Named turns come first, each shown by rows before and after it. Which turns, in which order, take the first row of each pair that follows to the second? Write the first one first, as in the answered first pair.
turn F:
[  3 -21  -3 -13   1  23   8  -2 -18 -13   2   9  26  -9  27   1  -4   3
  -3 -23  16  -3 -14 -14   5 -13 -14 -12 -35  -3   1  20   4  -8   5 -15
   8   1 -35 -30  -4] => [-13  -1 -15   0 -12   2  -1 -10 -15  -7 -11 -16   3  -3  33   0   5  13
  -9 -36  15   7 -28  -6  -5 -15 -16   8 -29 -11  -9  32  -6   1  -8 -10
   6   9 -27 -18   2]
[ 20 -16 -12 -21   3   1  -3  -7  -1 -22   6  20 -31 -10   5   9   1  -2
   6   2 -10  -2 -16 -18  38  26 -24   6 -33  13   6  18   3  -5   0 -20
   6   8 -20  -4  -8] => [ -8  17 -30  16 -17  -8  13 -21   3   3  -8 -13 -35  -1  13  11   2   7
  -2 -20  -1   5 -26  14   3  20 -14  16   8  10 -22  10 -17  16 -28  -5
   9  15  -8  14   5]
[-24  28  26  -7 -15  -6  -7   6 -16   6  10 -42 -15  16 -17 -39   7  30
 -10  -2 -10  23   4  40  -5  12   6  26  35 -11  -1  -3   4  -7  -3  27
 -16 -32  18  -3  -2] => [ -7   5  40  -9   4  26  17  15 -16   7  30  -7  20   3 -25 -34 -12  16
  -1  13  -7  12  20  40  -4   9  14  -3  36   3   6 -27  13 -19  10  23
 -11 -43  11 -14  -8]
turn G:
[ -2   2  -5  -1   4  -4  -7   3   6 -15  -1 -10  11   0  -8  -7   9   3
   0   5  -8 -14   9  -1  -2   1  13  -5   3   2   9  -2  16  -6   4   1
  -3  -8   2   2  -6] => [ -3  -1  -6  -1   1  -5  -9   1   5 -19   0  -6   8  -4  -7  -3  12  -2
  -1   4  -6 -13   8  -1   1  -1  11  -4  -1   1  11  -1  17  -7   6   1
   0  -9  -1  -1  -7]
[ 11 -12 -12 -15   4  -9  -9  12 -14  10   0  13 -24 -12  12   5 -13  -1
  -1  10   2   2  -4 -20  24  -6 -26   5 -33  -4  -8  12  -3  10   9 -14
   4  13  -9   1 -11] => [ 11   8   1 -15   6  -7  -3  22 -11  32   5   0  -3  11   0  -4 -24  11
  -4  19  -9   6  14 -23  10  -3 -12  -3 -18 -12 -19   9  -2   7  15   3
  -4  21   9   7  -7]
[ -5 -16  -7  10 -13   3  -1 -10   6 -11  -3   0 -11 -10   0   4   9  -7
  -5 -13   9   3  -2 -12  16   0  -5  12 -10  -5 -15   9  10  -1  -8  -9
  -2  -2 -10  -4   3] => [ -2 -11   0   1 -11   3  -3  -4   1  -2  -6  -3 -11  -1  -5   2   1   2
  -5  -7   2   9   3 -24  21   1  -5  13 -12 -13 -16  16  12  -1  -3  -7
  -6  10  -4  -1   5]
turn V:
[ -8  -7   5   0  -1  -4 -19  12  -1  -1   8   3 -15  11 -11 -10  -1 -12
   7 -17 -16  -1  -9 -18  10   1  -2  -1 -30   4  -8  21  -8   0  -2   1
 -13   3  -9 -18 -13] => [ -9  -9  -2   6  -4  -8 -18   5  -2  -2   2   5 -23   2  -5  -2   4 -16
   6 -21  -8  -3 -18 -10  12  -3  -6   1 -28   5  -9  21  -9   4 -11  -5
  -9   3 -12 -17 -10]
[ -5  13  -4   9   2  -2  -9   5   3   3  -5   5  -4  21   0   3 -12   1
   0 -10 -10   6  -3 -22  -7   0  -8   3 -18   6  -6   4  -9  -6   6  10
  -3  -3  -8  -4  -1] => [ -6  10  -9   9   0  -3  -8   4   3  -2  -4   8  -3  18   3   8 -10  -3
   1 -12  -8   4  -8 -17  -8   1  -8   2 -22   6  -6   3 -10  -6   4   5
   0  -2 -11  -5  -3]
[-25   7  -1  -8   2 -22 -29  -1   0  -3  -4  10  -6  -4  10 -15  22  -3
  11  18  30  10   9   2  -7  27   5 -13  -7  24  20  -5 -19 -15  22  12
 -16 -26  14  -4   1] => [-26   6  -3  -3   0 -22 -28  -5  -1  -4  -3  13 -10  -9  11 -11  24  -8
   8  15  31   7   5   2  -7  26   2 -14  -9  28  20  -2 -21 -15  18   8
 -15 -26  11  -4   0]
[  4 -22 -17  23  -8   0  -7  -7 -14 -21 -12   0 -33 -25  19  12  11  -1
  -3 -15   0  -7 -33   6   2   2  -7  23   2   4 -22   5 -12   7  -3   7
 -10  -1 -12   6 -11] => [  1 -13 -14  17  -8  -1  -1 -15 -12  -5 -22 -15 -31 -24  16  12   9   5
  -9  -7  -1  -3 -28   8  -1   1  -3  28  20   0 -24   8  -9  13  -9  13
 -12   2  -1  23  -5]
turn P:
[  5  21  -2  -1  -8  -1  -1 -11   0  10 -12 -20  20  11  -1   4  16  12
  -1   6   4   4  12  10  -3 -18  22   1  27  -8   2  -1   8  -9   4  26
   7 -15  16   7   1] => [  2  23  -5  12  -7   6   5  -1  -1  12  -5 -12  26  16   2   5   3   9
   2  -1   4   0  14  11 -14 -19  25 -10  22  -2  -9 -11  -1 -10   5  22
   7 -13   8   2  -3]
[ 11   8  14  -1  10  -3  -3  22   0  10  -1 -10  15   8 -16  -7 -19  12
   1   5 -10  18   6 -26   3   9  -5  -4  -8   2 -21   2   1   1  21   1
  -7  10  14  12  -6] => [ 14   7  16  -5  13  -4  -4  18  -1   8  -6 -11  14   4 -16  -9 -14  15
   0   9 -10  19   6 -24   6   9  -7   0 -10  -3 -14   6   6   0  21   0
  -5   9  17  14  -3]
[ -5  -6 -13   8   3  13  18 -26   4   3  -3   2   5 -25   7  -1   8 -11
  -3  -4  17  -4  -8  25 -15 -10   6   5  30  11  12 -23  -3   2  -8  -1
   3 -15   4   3  -3] => [ -2 -15  -8   9   5  21  15 -14   5  -7   7  15  14 -22   2  -3   3 -16
   4  -5  15 -11  -3  20 -15  -8   9  -5  19  14  11 -27  -4  -6  -2  -2
   1 -19  -5 -10  -7]
turn E:
[ -6  16   1   2  -1 -20   1  18   0   4   3   4   0  16   6   6   1  19
  -7 -24 -16   7 -25 -21  -7   6   6   6 -24 -11 -15   1 -12   8   3  -8
  -5  17  -7 -14  10] => [ -6  16   8 -14   0 -24  -8   6   1   4  -2 -12  -2  19  -1   2  14  25
 -12  -9 -18  10 -15 -21  -5   8  11  18 -16 -19   0   6   2   3   6   3
  -7   7   4  -8  12]
[-13   4  14   9  19  24  16  -4  12   3  26   8  56  13 -27  -7 -12  -6
  13  18   3 -16  12  29 -26  -1  29 -24  14  10  -2 -24   5 -20  -1  31
  -5 -18 -14 -10 -11] => [-21  12 -13  41   7  14  23   3   3  11  12  26  25   3  -4   9 -34  -8
  17 -16   8  -5 -26  28 -21  -6   0 -21  -6  14 -35 -15 -33  11 -18   0
  -1  22 -30  -6  -5]
[-11  -9   9   1 -27   3  11   7   4 -31  36 -13  43  23 -38  26  -1  -2
  23   6   1   5  18   4 -10   4  10  14 -14 -11  -1 -24 -13 -14 -20  26
 -16   1  -7 -37 -19] => [-15  -5  -3  19 -33  -2  15  10   1 -25  27  -4  25  20 -26  33 -11  -3
  26 -14   3  10  -3   3  -8  -1  -5  12 -24  -9 -17 -21 -34   1 -27  11
 -15  19 -16 -34 -16]
Then:
Between the rows of a pair lie two turns.
[  1  -1  -2  12  -2  16   9  19  13  -1   3  13   1  18  -3   5 -17 -16
  19 -26 -14 -22 -10   1 -13   8 -17 -22 -25  18 -30   5   0 -11   8 -19
  -8   4  -9 -14   0] => [ -5   7 -10  -2 -14  -9  -3  -7  14   1 -27 -18 -32   7   3   7   9  -7
   5 -25  -8  -8 -24   5   2   6 -28  13 -15   4 -20  26   8   9 -10 -16
  -9  10   6   6   9]
V, E
[-44  18  22  38 -13  21  19 -12   9  47 -14 -23  12  -6 -10   7  -7   5
  -6 -17  24   2  18  -1  10   3  18  25  29 -10 -27  34   0  17  12  -6
  14  42  21  15   1] => [-23 -15  36  26   7  50  31   0  11  29  10  20  43 -24 -17  12 -16 -11
   7   2  29 -19  33  -5  16   3  25  -1  19   5  -9  10  17  -4  31 -13
  18  19   6  -7 -12]
F, G
[-28   8  37  -9   6   7 -36  24  -2 -22  25  -9   7   5  -5 -10  -1   5
  10  15 -15  22  19  -7  -8  19  22   9  12 -18  -6  -9   7 -19   9  19
   7 -35  -1  -5   2] => [-33  12  13  20  -5   2 -29  30 -10 -14  18   4 -16  -3  17   5 -21   2
  17 -19 -13  30 -16 -10  -4  13  -8   6  -8  -9 -41  -3 -28   7  -7  -9
  10   0 -17  -4   8]
E, E
[-14   9  13  13  10   8 -17  16  19  -6  25  25  29  36  -3 -17   0   7
  19  15   4   4  21 -18  -6   5  17  -4   0  33  -3  -4   1 -20  15  24
   3 -10  21 -11  -5] => [-23   4  -1  11  -3 -13 -42   3  19 -29  15  16  -2  30   7 -17  26   1
  16   0  11   2   4 -17   7   9   6  16 -17  31   7   9   0 -22  12  21
   4 -13   8 -16  -3]
G, F
[-10  25   3 -29 -25  15  -5   1  -1  13  -7   5 -12   3  15  17  -9   2
 -19 -20 -20  13  12 -24   7   8 -13  34  -9 -21 -17  22   5   5  24   9
  17   3  15  -3   9] => [-21  29   0   0 -31  24   8  -7   6  13   4   2   3   5  14  11  -2  -6
 -18 -27 -12  -2  18   4 -26  11  10  26  19 -12 -23  -2   1   0  15  24
  19 -19  10 -11  11]
G, G
[ 19 -28  -1  12  14  30  16  17  -2   4   8  47  14 -17   5  17 -29 -15
  13 -11   6  -6 -10 -13  13  -2 -21 -19 -21  18  -9 -10 -11  10   3 -37
   2  18 -21 -14  -5] => [  4  -1 -11   0  -6 -12 -15  -1  -6   3 -26  -1 -35  -8  13  12  -4   2
   0 -21   4  14 -28 -20  27   0 -36  22 -21  -6 -10  28 -16  26 -12 -32
  -1  34  -8   9   3]
F, V
[ -7  27 -34   9  -2 -17  -8   6  16  12  10 -35  -6  -7 -22 -10   6   1
 -15  -5 -23 -19   5  -4 -10   4  16  11   4   5  -8  -7   9  -4   1 -21
 -19   9  -1 -14  14] => [  6  11 -26  -6   7 -11 -14  12  14  -1  18 -16  -2 -10 -26  -9   5  -3
 -11   4 -26 -22  12 -15   5   8  11   5 -11   6   3  -5  19 -17  13 -27
 -19   5 -11 -19  10]
F, F
[-24  10 -15  10  -5   4  18 -29  12  15 -25 -28   0   4  13  12  17  18
 -15   9  23  -8 -22  24 -43  -7   5  27  38 -14 -18 -23 -14  33 -28   6
  -2 -12  17  42  20] => [ 18 -47   9 -31  30  40  20  -7   7 -12   2  40  32 -19   1  21  -1  -1
   1  44  22 -27  -2  -6  -1  -6  -5  -7  -5   2  15 -34  15   3   6 -19
   2 -20  -2  15   2]
F, G
[ -9 -19  -5  17  -6   6   3   6  -7  -6 -10  26   9 -16  -7 -12  15 -16
   1  -3  22 -22  12   8  -3   9   4  -3  -3   2   1  -9  15  -8  -7  -5
  14 -18  -3 -10   6] => [-17  -5 -15  15 -14 -13  -8   0 -10  -1 -26   7 -19 -13  -1 -10  21  -8
  -3 -12  22  -6  -1   4   5   8  -9  16 -13 -10  -7   9   7   4 -15  -8
  10  -1   2   3  14]
G, F
[ -4 -11  -3  12  -2   6 -16   5   0 -22  17  20   4   3  -1   0   9 -22
  15 -10   5 -13  -1   9 -11   4   7 -17 -11  15   1 -11 -13 -12   8  -2
   7 -21 -18 -23 -12] => [  5  -6   9 -29   3 -10 -31  -4  -4 -18  -1  -2 -13   3  -6  -5  22  -3
   6  11  -1   1   6 -13  18   8  -2   6 -16  -7  21  16   8 -11  13  -2
   3 -12   3  -3  -8]
P, G
[-21  18 -10  36  -1  -6  -2  28   9   8  17   3   8  22  -5 -10 -29  11
  17 -24 -17  -2 -10  -4 -36  -8  12 -12 -11   8 -43 -12 -29   7  -3  -6
  -5   9 -12 -15   6] => [-23  10 -22  40  -6 -10   3   7   8   1   5   6  -9  -3   8  -2 -15   2
  13 -34  -1  -5 -30   9 -30 -14   1  -1  -4  14 -38 -17 -31  17 -17 -14
   2   6 -16 -13  10]
G, V
[  9   3  25 -16  17  -9 -13  19   4  -4   3  -2   0   9  -7 -12   5  11
   5  12  -5  -7   4 -17 -13   7   8 -13  -3   5  16  -3   0 -11  24  -6
 -10  -3  -2  -5 -10] => [ 11  -1  19 -21  17 -20 -15  14   2  -6  -4  -4 -15   1   0  -8   9  12
   2  12  -3  -2  -4 -22   1   5  -2  -6  -9   0  18   8   2  -6  19 -13
  -9   5  -2   0  -9]
E, P
[-11  22  -7  -2 -11 -18 -15 -27  14  -3 -27 -27 -13   1 -19   7  13  29
  -7  19   0  -1   2  25  -1   6  24  24  53 -27   8  12 -11   8 -13  22
 -18  13  22  33  17] => [-13   5 -19   5 -17 -21 -17 -36  17 -24 -28 -14 -29 -21  -7  14  28  15
  -1   7  13  -9 -12  37   5   4  18  31  45 -19  12   6 -12   7 -19  12
 -11   2   8  22  16]
G, G
[ -8  11  -4  -4  -5   6  -3   4 -14  19  -7  -1   0  -5   0   2 -10   1
  -2  -8 -10  -3  -9   1 -13   2  -9   6 -23 -14  10   7   4 -10  -2 -16
   8   5  -8  -7   6] => [ -6   8   3 -10   1   6  -2   2  -8  17  -1  -5   6  -2  -8  -3  -7   0
   0   1 -14  -7   1   3 -18   4  -2   5 -18 -16  18   4  11 -17   1 -10
   6  -5  -4 -10   4]
E, E
[-11  11  -8  25 -11  -5  13  -8  11   0  -3  -6   5   2   6   4   4  -5
  -1 -19   0   2  -5  21 -25   1  12  -6   2  18 -19 -23 -14   8  -9   5
  -7  -5 -11   5   3] => [ 12 -12   8 -29   2  -8  -6 -15   9 -21  -7  -3  -3 -17   0   6  25  -6
  -3  14  -4   3   7   0  17   5  -1   6 -17   8  22  -6  21  -4   8  -1
  -5 -13  -5   6   0]
F, P
[  8  -5   6  16  10  13   3  37  -3   1  24  28  25  19  -9  -1 -30  -6
  12   0 -10  -5  12 -14 -18   0  14 -28 -14   7 -16 -18  -5 -15  18   0
  -7   2  -8 -20  -8] => [ -4  13  -4 -10  -9 -32 -40  14  -3  -6 -11 -23 -28  25  -3  -9   4  12
  -5  -6 -15  17  -5 -27  10   5  -9  19 -27 -17  -4  26  -6  -3  10   2
 -10  18   5   3   0]
F, P
[ -2  -5 -21  29 -11  -5  -6  -7 -18  21 -11 -10 -16 -20  19   5   2  -3
   4 -20 -10  38 -19  17  28  -3  -6 -18   2  -9 -13  -8  10  21   2 -10
  21   2  -9 -22  18] => [ -2  12 -10  16  -7  -7  -1  -7 -18  38 -13 -24  -5  -6   6  -2  -5   8
   0  -7 -19  44  -5  11  25  -2   3 -19  16 -19 -13  -4  17  20   4   3
  15   7  10 -11  20]
V, V
[-20   9 -13  29 -13 -13 -11   3   6 -15   9  -4  -8  17   4 -11  14  -6
  -1 -30   3   2 -11  11 -22   7  12   5  -4   1 -14  -8 -13  -3  -6  11
   1 -13  -8  -6  -2] => [  2 -16   5 -13   5  -3 -17  -1   6 -29  12   6   1   4  -7 -13  26 -11
  -2   2   1  -4   5   0   7   9  11   4 -14   1  24  -4  19 -21  11  10
   3 -26  -6 -11  -9]
F, P
[ 13   0 -12   6  -9 -14  -8 -11 -28  -2 -22  -3 -16 -22   9  15  21  -8
  -5  -1  10  -8 -30  -5  24 -10 -17  14  -2   6  18   5  -3   3  -4  -8
   0   2 -14   9  -1] => [ 12  13  -3  17  -8  -4  17 -14 -26  25 -24 -13  10 -18   3  13   8  -2
  -9   6  15  -7 -21  10   4 -14  -1   4  31   6   7  -9  -5   8 -11   3
  -2   3   3  20   3]
F, V
[ -3  16 -26  12   2  -9 -10  -5 -13  -5  -1   5 -19 -10   6   0  -6  -1
  13   1  13   1 -21   2 -18   1 -11  10  11  -4 -22  -8 -12  21 -17  -6
  -8  12 -15  -6  19] => [  4  12 -17  18   8   4  -9  11 -14  -5  15  20   3   2  -2  -3 -16  -3
  17   6   4  -3 -11  -6 -27   1  -3  -9   5   1 -26 -15 -13  12  -7  -2
 -11   6 -22 -19  14]
V, P
[-18   4 -14  21   3  11  10 -10  -5  -4   6 -12  14  25  -4  -3  12 -16
  -3   2   5 -11   9  16 -16  -2  31  -2  21   5  -5   8   5  -1  10  22
  20 -25  22  -9 -18] => [ -6 -15 -16  24   9  20   7  10 -12 -15  14  25   8  18   5   6  -6 -26
   5 -10   5 -13  -5  -2   2  -3  13 -13 -17  15 -14   8  -7  -4  19  -6
  20  -9   3 -22 -22]
F, E
[  6   7  20  -2   2  15  15 -11  12  14  -1 -16  18  -2   0 -10   0   5
   3  14   2 -16   2  18 -17  -3   2   1  21   4   5 -12  23  -3 -12  -2
 -15  -8  -6   8   9] => [  1  13   9  14  -5  11  18  -9   7  18  -6 -12  -1  -6  12   1 -10   7
   7  -4   4 -10 -17  14 -14  -7 -12   1   9   9 -14  -8   2  13 -24 -17
 -15  11 -13   9  11]
E, E
[  6  -5  -9  34  10  14 -23 -18   4  -2  11 -16  10   5   0 -27  22  21
   2  -9  -1 -15   5   3 -21 -14 -11   4  18  -5   2  14   2  -8   7  25
  -1 -15 -16  -6  23] => [ 11 -11  -5  21  14  12 -31 -14   2 -11  13 -11   6   3  -6 -27  25  21
   5  -3  -4 -14   7  -5  -9 -11 -15   5   6  -6   9  21   8 -12  12  25
  -2 -16 -19 -10  19]
F, F
[  0  26  17 -11  -1   4  36   2  13  17 -14  20  -4   7 -23  -1 -17  15
 -23  20  33   1   0  36 -34   1  -1  -6  13  -6   5  -6   5   0  10  18
   3  16  22  11 -10] => [ -3  33  13 -27  -6 -17   6   1   9   3 -24   4 -33  15 -21  -7   0  21
 -28  16  25  11  -7  20 -15   8 -18  16  -9 -20  11  22   9  -1  17  15
   0  20  19  13 -10]
F, F
[-27   1  -7  17  -4   6   7 -12  32 -14 -23  11 -29 -12   3  19   2 -16
 -11  -9   8 -26  -2  12 -16  -2  -4  12  -1   4   1 -31  -1 -16  -7 -26
   1  -7   3  16   1] => [-15   7   4 -10   4   0  -3   2  24   2 -34   5 -33   1  -4  19 -16   2
 -14   6  -6 -10   3 -22   9   0 -19  18 -20 -10   3  -8   3 -15   4 -31
  -9  21  17  30   2]
G, G
[ 21 -25   0  24  26  32  28  16  10  19  -1   0  20 -26 -14  -8 -15   4
 -20   4  22 -15  13  11 -21 -19   1 -27  14  23  10 -16   9  -6  -4   8
   0   3   3   0  -1] => [ 25 -32 -10  26  23  25  19  22   4  12  -4  16   0 -35  -3  -2 -22   1
 -16 -10  19 -11  -7  -2  -4 -21 -20 -27 -12  27   1  -7   0   1  -6 -15
   0  20 -10  -2  -1]
P, E
[  9 -22  14 -25  20  24  16  -5  13   6 -11  50  11 -33  -3  20 -25   9
   1  12  -9  -1  -6  -6  14 -12 -21 -11  -1  -4  10 -16  31   1  -1 -39
  28  14   0  14  -8] => [-19  13  -3   8  -1   5  25 -19  15  29 -29  13  -3 -22   6  19 -18  18
  -9 -11  -1  12 -18  20 -16 -17 -12   4  32  -9 -17 -16  12  22 -29 -25
  27  21  13  30   5]
F, F
[-11  -9 -37  31  12   0 -15   6   2 -16  20  -1 -23 -20   3 -23  10 -29
  13 -33 -15   3   2  18 -13   4  23  14 -20  34 -19 -12 -13 -21  -8 -12
  14   6 -25 -23  -2] => [ -6 -10 -34  29  13   0 -21   7  -1 -18  20   1 -23 -19   3 -25  10 -29
  15 -32 -16   3   3  12 -12   4  22  15 -28  34 -16  -9 -12 -22  -1 -13
  13   8 -27 -24  -2]
F, F
[-12 -11   6  13  -7  -3  21 -14  -1  -3   7   8  -3 -19   7  -4  25  -6
   0 -11   9  -6   3  21 -22  -4  -2  17  22  -1   3 -15   2  12 -28  -3
   3  -6  -9   8  17] => [  5 -27  22 -15   8  12  17  -6  -5  -9  16  27  12 -19  -2  -4  19  -9
   4  14   2  -9  18   2  -1   0  -5   7   8  -3  21 -12  20  -5  -9  -7
  -1 -10 -10   5  12]
V, F
[ -9  -1  -2  -1  11 -32   9  -3 -20  10 -32  30  14 -16  -4   9   3   0
   8  15   5   6 -11  -6  26 -16 -33   8  -5 -16   0   4 -19   6   3  -3
   0  39 -16  10  -9] => [ -9  -4  -2   6  14 -24  20  -3 -18  16 -26  39  25 -19  -3  10  -4  -3
   9  17   3   0 -10  -2  19 -15 -28  -2   3 -11  -3  -6 -17   6   5  -5
   1  36 -17   8  -7]
F, F
[ -3  25 -16  14  -7   6 -16  30 -13   7  14  15  -3  16   0  -5 -24  -3
  -7 -15  -1   6  -7  15 -31  15   2  -7  -9   4 -26   4 -41  31 -13 -16
   1  18 -13  -4  26] => [  8  14  -2  -1   9  31   8  21 -11  21  16  22  28   4 -11  -3 -25  -3
 -10  13   3  -2  10  26 -36  12  20 -18  17   3 -12 -16 -20  21 -12  -7
   2  -1   2  -2  28]
E, F
[ 11  -3  -5 -13  -6  23  -9  14 -19 -14  -5  24   4 -10  18  -1   1 -28
  10  -2   9   5 -14 -22  15   0 -24  -9 -33  -1  -1   3   4  13  -6 -19
  12   8  -9  -5   6] => [-10  22 -11   8 -21  14   7  -6 -17  11 -22  -8   0  -7  22  -2   7 -17
  -1 -10  16  12 -16   4 -13  -8 -12   5   7  -9 -16  -1  -5  31 -30  -4
  12   8  10  13  19]
E, F
[-10   9  -1  -6 -20 -19 -15   0   4  -8  -8 -14 -14   8   2  -9  19  -5
   5 -11  -4  -1  -7   7  -9   6   3  14   0  -8   0   7  -1  -4  -6  11
   5 -10 -12  -5  -1] => [-11   8  -5   2 -23 -19 -13   2  -1  -7 -10  -8 -18   9   7  -2  13  -9
   4 -19  -3  -1 -14   3  -7   6  -3   9  -6  -7  -9   5  -6  -1  -7   1
   5  -4 -15  -7   0]
P, G
[  6  -9  -8  10  11   7 -15  23  -4 -11  22  11  -3  18   8  -1 -12   1
  10  -3 -13 -14   1 -31 -14 -11   2  -5 -20  13 -10 -39  -7   0   6  14
   1 -30 -13 -21  -2] => [ 10 -11  -9  -2  13   3 -22  23  -5 -11  21  14  -9  17  12   1 -14   3
  10  -1 -15  -6  -2 -41  -1 -10  -8  -2 -33   8  -8 -32  -8   0   9   7
   3 -20 -16 -19  -3]
G, G
